In the data rows, the value 500 means zero.
Here are some points:
  387  452  416  419  394  442  427  379  371  510  386  522
  430  647  659  435  423  682  431  423  413  477  422  498
  662  452  451  587  662  470  595  644  649  445  649  476
  363  420  410  413  358  423  421  384  382  499  391  532
  653  446  453  565  664  442  606  660  670  463  668  480
  594  459  451  610  638  446  631  581  632  473  668  491
  385  453  438  397  396  443  384  375  380  391  385  494
  425  615  590  465  410  605  420  428  395  446  416  549
  450  686  732  470  442  687  460  449  454  480  454  471
  376  394  385  422  367  394  410  373  358  374  374  569
  357  414  388  374  353  405  379  362  349  453  377  518
  405  429  371  456  554  489  346  488  453  648  334  332
  635  455  478  607  645  465  624  655  615  468  604  490
  710  444  459  576  655  435  586  715  649  451  635  482
  625  453  462  614  654  457  624  645  612  461  621  488
  373  446  426  408  363  452  396  381  362  446  377  534
  413  471  470  429  413  469  442  413  415  644  417  499
  407  627  590  427  417  655  418  419  402  443  412  489
  418  473  470  452  437  454  449  426  439  705  443  491
  521  449  455  652  539  463  606  520  516  456  550  514
  437  687  684  462  425  689  438  446  422  468  422  488
  617  464  473  582  645  457  618  593  663  478  674  477
10 more points follow, each with its number after it:
  524  462  443  583  583  460  640  535  581  485  602  501 0
  446  652  695  472  448  659  462  451  442  470  427  515 1
  648  560  400  518  656  377  637  577  576  475  662  427 2
  443  425  427  565  422  436  477  436  434  461  449  529 3
  416  548  546  363  388  573  433  357  331  261  371  496 4
  542  462  451  582  571  462  618  537  549  460  579  510 5
  438  616  656  439  419  658  431  447  419  465  418  499 6
  384  399  384  447  357  392  370  391  373  388  351  589 7
  357  499  404  461  284  498  368  326  378  369  300  591 8
  540  493  488  677  535  491  559  547  518  446  546  507 9
Which three of these numbered points are nearest to each point below, ignoring the 2 directions in which the first points spread most? Their numbers follow each, nearest first.
  378  470  455  424  368  479  393  370  372  414  358  603 > 7 1 8
  543  465  443  606  609  462  673  555  606  473  629  502 > 0 5 1
  445  421  421  583  421  433  479  437  433  424  449  538 > 3 9 5
  608  457  452  605  641  448  626  598  635  470  664  490 > 5 0 1
  445  662  691  481  432  661  466  441  436  485  448  512 > 1 6 5
  430  424  426  576  427  427  459  430  429  460  448  537 > 3 9 5
  425  525  515  393  399  541  458  365  341  259  384  500 > 4 7 8
  439  660  699  443  421  699  437  449  425  461  429  501 > 6 1 5
  392  394  403  421  373  398  395  389  387  391  382  793 > 7 8 3
  432  606  643  433  413  650  421  438  411  425  412  496 > 6 1 5
  543  495  491  680  537  488  562  548  522  449  547  507 > 9 3 5
  539  465  456  674  534  457  560  543  520  474  547  507 > 9 3 5
  441  640  685  442  420  690  428  451  418  432  419  501 > 6 1 5
  471  654  702  480  477  663  481  477  469  481  458  511 > 1 6 5
  378  448  456  536  486  397  356  420  429  665  457  526 > 1 6 0
  382  570  484  434  379  556  390  386  373  419  386  573 > 7 5 8
  568  483  465  590  607  469  603  560  602  468  634  497 > 5 0 1
  369  470  551  439  416  412  372  368  311  548  415  478 > 1 6 5
  677  445  457  581  631  437  582  681  623  449  612  485 > 6 1 7
  452  454  444  606  471  450  557  457  460  431  463  501 > 9 3 5
  409  456  447  488  424  459  473  416  415  421  425  527 > 5 3 1
  706  441  453  577  641  441  567  698  634  435  603  462 > 6 1 7
  421  463  444  513  431  469  485  415  440  411  444  523 > 5 3 9
  460  452  434  573  475  446  556  448  446  422  468  513 > 5 3 9
  690  446  458  599  659  444  598  665  659  459  624  467 > 6 1 5
  681  446  450  553  671  450  615  659  700  459  683  470 > 6 1 5
  466  462  429  588  497  434  541  462  478  434  519  533 > 3 5 9
  641  458  457  521  639  464  596  610  658  431  648  473 > 6 1 5
  427  674  684  430  421  713  425  421  410  443  415  501 > 6 1 5
  559  453  464  609  582  477  661  547  593  502  596  486 > 0 5 1
  690  451  458  593  667  455  585  670  662  471  617  469 > 6 1 5
  655  449  466  580  655  454  581  641  669  454  652  479 > 6 1 5
  705  456  470  577  648  449  590  698  633  455  623  480 > 6 1 7
  351  386  395  394  335  391  367  351  350  382  346  840 > 7 8 3
  630  478  490  572  600  480  563  611  601  448  594  480 > 6 1 5
  633  446  458  548  618  449  572  638  573  479  586  476 > 6 1 5
  668  442  454  555  612  444  549  660  607  468  579  467 > 6 1 7
  705  458  471  579  643  448  587  700  625  454  616  479 > 6 1 7
